In the data rows, the value 128 means zero.
Every row has a hidden score. How much higher is the second row's score than the first row's in each pair? 15 means about the same, 30 much higher and 0 much lower. The score is a weighted sum of the row's numbers plus the product of two more (or one squared), each taken from its middle value.
[113, 106, 107, 90, 182, 120, 114, 103, 109, 164]
[103, 78, 108, 119, 164, 114, 129, 165, 141, 89]: 19
[107, 117, 113, 142, 111, 137, 156, 163, 122, 119]
[193, 255, 141, 149, 75, 31, 43, 136, 206, 100]: 24
[104, 160, 192, 125, 104, 115, 106, 116, 192, 149]
[98, 105, 115, 171, 125, 113, 129, 89, 121, 129]: 14
[100, 92, 101, 90, 131, 142, 131, 160, 147, 84]
[109, 148, 137, 154, 100, 102, 148, 183, 177, 116]: 17
[116, 85, 87, 164, 124, 117, 97, 89, 176, 140]
[103, 102, 115, 204, 113, 131, 97, 82, 113, 176]: 14
[103, 109, 110, 170, 121, 132, 142, 155, 129, 95]
[153, 195, 210, 113, 101, 132, 118, 139, 198, 115]: 17
[104, 85, 99, 151, 172, 126, 85, 100, 107, 159]
[100, 93, 110, 114, 153, 114, 125, 139, 174, 110]: 18
[230, 130, 116, 98, 100, 108, 102, 113, 195, 161]
[116, 98, 80, 151, 183, 105, 137, 148, 151, 125]: 15
[107, 93, 93, 121, 146, 125, 110, 124, 149, 128]
[107, 95, 100, 157, 121, 127, 124, 98, 85, 99]: 18
[112, 115, 95, 151, 202, 129, 108, 96, 159, 176]
[112, 118, 88, 102, 134, 135, 117, 113, 177, 150]: 14
[96, 117, 160, 166, 97, 121, 107, 91, 165, 164]
[161, 180, 144, 97, 117, 153, 180, 195, 122, 99]: 16
[227, 138, 143, 96, 102, 128, 112, 115, 158, 183]
[98, 91, 119, 183, 140, 135, 158, 184, 98, 97]: 18
[98, 104, 102, 172, 107, 114, 102, 113, 84, 112]
[102, 108, 134, 182, 108, 129, 101, 85, 142, 180]: 13
[96, 117, 107, 103, 140, 150, 167, 158, 96, 74]
[188, 160, 148, 88, 109, 136, 110, 99, 108, 104]: 15
[102, 98, 100, 98, 163, 146, 111, 103, 178, 125]
[170, 161, 151, 114, 102, 127, 93, 98, 87, 146]: 17
[117, 95, 102, 131, 162, 112, 118, 128, 167, 108]
[119, 95, 98, 144, 163, 171, 186, 163, 102, 106]: 14
[97, 113, 98, 86, 130, 136, 144, 163, 122, 97]
[88, 96, 102, 125, 187, 124, 99, 115, 105, 151]: 15
[211, 198, 199, 85, 102, 102, 112, 96, 118, 172]
[113, 99, 100, 100, 149, 111, 118, 98, 130, 151]: 13
[143, 176, 180, 93, 89, 152, 158, 135, 89, 99]
[106, 93, 97, 96, 167, 115, 98, 108, 96, 129]: 11
[103, 107, 107, 104, 128, 154, 189, 180, 95, 109]
[111, 124, 133, 139, 120, 149, 111, 94, 116, 155]: 16
[113, 95, 92, 134, 157, 111, 116, 92, 167, 147]
[112, 89, 107, 112, 171, 124, 162, 174, 109, 107]: 15
[201, 179, 166, 102, 102, 113, 128, 87, 111, 142]
[93, 102, 108, 177, 124, 140, 163, 154, 126, 116]: 13
[109, 156, 190, 40, 77, 64, 131, 72, 29, 142]
[106, 98, 98, 110, 170, 168, 159, 152, 101, 93]: 11
[219, 176, 174, 89, 103, 124, 122, 113, 130, 179]
[213, 141, 134, 98, 100, 157, 198, 211, 111, 104]: 15
[99, 119, 141, 146, 109, 120, 121, 127, 173, 126]
[105, 114, 91, 197, 127, 121, 109, 97, 100, 167]: 13
[230, 116, 121, 99, 109, 124, 117, 104, 104, 127]
[104, 93, 93, 192, 143, 119, 132, 145, 149, 104]: 15
[107, 89, 102, 115, 169, 117, 126, 173, 173, 112]
[255, 139, 219, 150, 42, 254, 80, 86, 146, 188]: 26
[0, 0, 18, 103, 255, 55, 224, 76, 14, 150]
[101, 81, 97, 187, 148, 118, 125, 120, 180, 129]: 9
[98, 80, 92, 123, 150, 161, 161, 175, 118, 104]
[111, 53, 83, 155, 179, 172, 170, 157, 118, 96]: 16
[107, 112, 76, 189, 129, 130, 96, 109, 107, 122]
[127, 102, 84, 100, 146, 145, 195, 162, 109, 112]: 14
[101, 101, 100, 90, 146, 155, 136, 131, 122, 97]
[109, 73, 109, 117, 189, 147, 123, 172, 173, 121]: 13
[111, 98, 95, 128, 202, 138, 98, 92, 115, 199]
[107, 80, 106, 159, 160, 128, 108, 101, 115, 130]: 18
[140, 205, 223, 104, 96, 144, 177, 227, 149, 112]
[104, 96, 91, 220, 112, 132, 116, 95, 131, 165]: 12
[112, 92, 119, 158, 101, 146, 150, 181, 119, 94]
[114, 94, 89, 110, 171, 112, 146, 193, 126, 108]: 15
[110, 81, 106, 101, 149, 125, 128, 124, 179, 114]
[118, 182, 181, 115, 99, 124, 164, 186, 138, 87]: 16
[94, 105, 101, 117, 160, 123, 125, 95, 175, 126]
[199, 149, 137, 82, 105, 121, 120, 95, 103, 122]: 16
[93, 91, 70, 132, 176, 143, 206, 198, 103, 88]
[111, 92, 121, 174, 100, 144, 165, 190, 116, 91]: 16
[123, 94, 116, 227, 98, 118, 105, 97, 111, 138]
[107, 113, 83, 94, 172, 113, 105, 99, 110, 126]: 14
[196, 130, 150, 84, 114, 125, 118, 92, 105, 133]
[100, 88, 111, 164, 197, 121, 115, 99, 105, 182]: 13
[107, 167, 186, 123, 83, 133, 136, 174, 148, 100]
[105, 92, 105, 96, 175, 109, 124, 99, 174, 137]: 15
[110, 102, 101, 148, 132, 131, 104, 111, 100, 118]
[216, 156, 157, 86, 80, 143, 161, 234, 141, 95]: 14
[122, 177, 175, 102, 99, 136, 122, 113, 203, 118]
[203, 179, 167, 95, 100, 113, 115, 98, 112, 178]: 13
[117, 136, 74, 110, 112, 136, 47, 43, 44, 177]
[114, 99, 98, 121, 164, 182, 157, 156, 105, 95]: 16
[122, 175, 187, 120, 116, 127, 148, 180, 149, 111]
[100, 107, 88, 186, 103, 119, 126, 93, 99, 108]: 14
[121, 160, 146, 98, 91, 112, 97, 93, 96, 104]
[114, 157, 164, 105, 89, 131, 136, 177, 147, 120]: 12
[202, 181, 177, 89, 93, 126, 113, 90, 131, 181]
[114, 147, 127, 145, 93, 138, 172, 196, 112, 101]: 16
[105, 111, 88, 210, 107, 128, 93, 110, 115, 142]
[108, 191, 194, 124, 106, 117, 111, 92, 108, 156]: 18
[187, 189, 172, 77, 100, 126, 119, 101, 110, 181]
[99, 119, 110, 123, 206, 97, 124, 98, 148, 195]: 15
[112, 91, 91, 230, 145, 118, 114, 87, 123, 177]
[114, 115, 108, 133, 119, 143, 167, 139, 93, 98]: 18
[145, 160, 158, 92, 101, 115, 121, 100, 95, 100]
[110, 78, 88, 104, 154, 133, 154, 178, 116, 98]: 11
[94, 93, 115, 154, 190, 113, 128, 115, 106, 135]
[116, 158, 160, 82, 102, 128, 110, 86, 93, 88]: 18
[191, 185, 177, 100, 85, 126, 129, 92, 87, 76]
[111, 112, 114, 117, 157, 131, 159, 183, 88, 86]: 11
[104, 84, 100, 115, 171, 142, 151, 147, 121, 109]
[103, 110, 76, 155, 154, 121, 132, 147, 165, 117]: 14
[105, 115, 142, 126, 85, 141, 159, 150, 83, 103]
[102, 107, 86, 201, 157, 125, 99, 98, 88, 143]: 14
[114, 100, 76, 183, 160, 94, 125, 101, 93, 172]
[104, 181, 189, 106, 82, 125, 127, 98, 122, 168]: 17
[111, 109, 95, 98, 138, 118, 171, 157, 118, 109]
[112, 95, 114, 116, 139, 132, 152, 176, 137, 72]: 16
[108, 95, 84, 143, 179, 113, 110, 108, 85, 111]
[188, 181, 158, 105, 90, 146, 210, 221, 99, 94]: 15
[104, 99, 110, 117, 185, 147, 120, 96, 200, 142]
[176, 193, 167, 77, 114, 132, 140, 154, 186, 101]: 17
[129, 179, 208, 112, 88, 141, 115, 81, 160, 171]
[99, 95, 99, 182, 113, 115, 111, 107, 95, 159]: 13
[99, 108, 110, 90, 156, 120, 122, 117, 193, 120]
[201, 186, 186, 76, 77, 116, 134, 104, 127, 175]: 14
[117, 188, 170, 110, 84, 133, 185, 171, 121, 106]
[111, 89, 96, 85, 158, 132, 104, 105, 138, 179]: 10
[119, 132, 138, 135, 93, 130, 131, 91, 87, 132]
[123, 98, 97, 107, 162, 130, 155, 134, 100, 72]: 16
[105, 122, 120, 167, 104, 131, 109, 98, 122, 176]
[101, 119, 103, 93, 191, 120, 111, 113, 215, 162]: 16
[99, 101, 86, 164, 155, 156, 162, 136, 80, 102]
[66, 36, 56, 0, 177, 159, 108, 144, 0, 136]: 11
[104, 91, 83, 97, 173, 134, 112, 117, 193, 134]
[130, 206, 200, 95, 107, 123, 120, 105, 133, 187]: 17
[105, 103, 101, 169, 124, 127, 149, 150, 166, 98]
[110, 91, 87, 109, 176, 139, 90, 85, 95, 131]: 15
[114, 106, 91, 225, 120, 142, 116, 98, 179, 157]
[100, 162, 182, 137, 102, 125, 114, 94, 149, 180]: 17
[111, 95, 124, 150, 100, 117, 108, 108, 102, 91]
[114, 194, 131, 65, 155, 162, 25, 253, 130, 117]: 14
[178, 204, 221, 92, 92, 116, 109, 89, 127, 187]
[177, 202, 174, 96, 84, 116, 95, 84, 118, 149]: 15
[185, 190, 187, 95, 116, 162, 218, 227, 104, 104]
[116, 83, 87, 104, 189, 154, 175, 146, 94, 95]: 14
[116, 146, 138, 133, 118, 121, 107, 100, 84, 119]
[130, 183, 134, 103, 102, 143, 184, 171, 101, 103]: 14
[110, 91, 110, 192, 130, 130, 118, 130, 184, 104]
[216, 169, 157, 96, 102, 121, 130, 111, 122, 182]: 13
[99, 92, 110, 142, 202, 125, 118, 102, 108, 97]
[159, 175, 178, 105, 73, 123, 121, 92, 113, 161]: 13
[168, 164, 153, 85, 106, 113, 134, 89, 101, 100]
[124, 255, 0, 130, 255, 107, 137, 255, 127, 79]: 12
[133, 183, 199, 104, 115, 115, 117, 94, 121, 163]
[108, 141, 105, 195, 119, 111, 119, 125, 172, 136]: 13
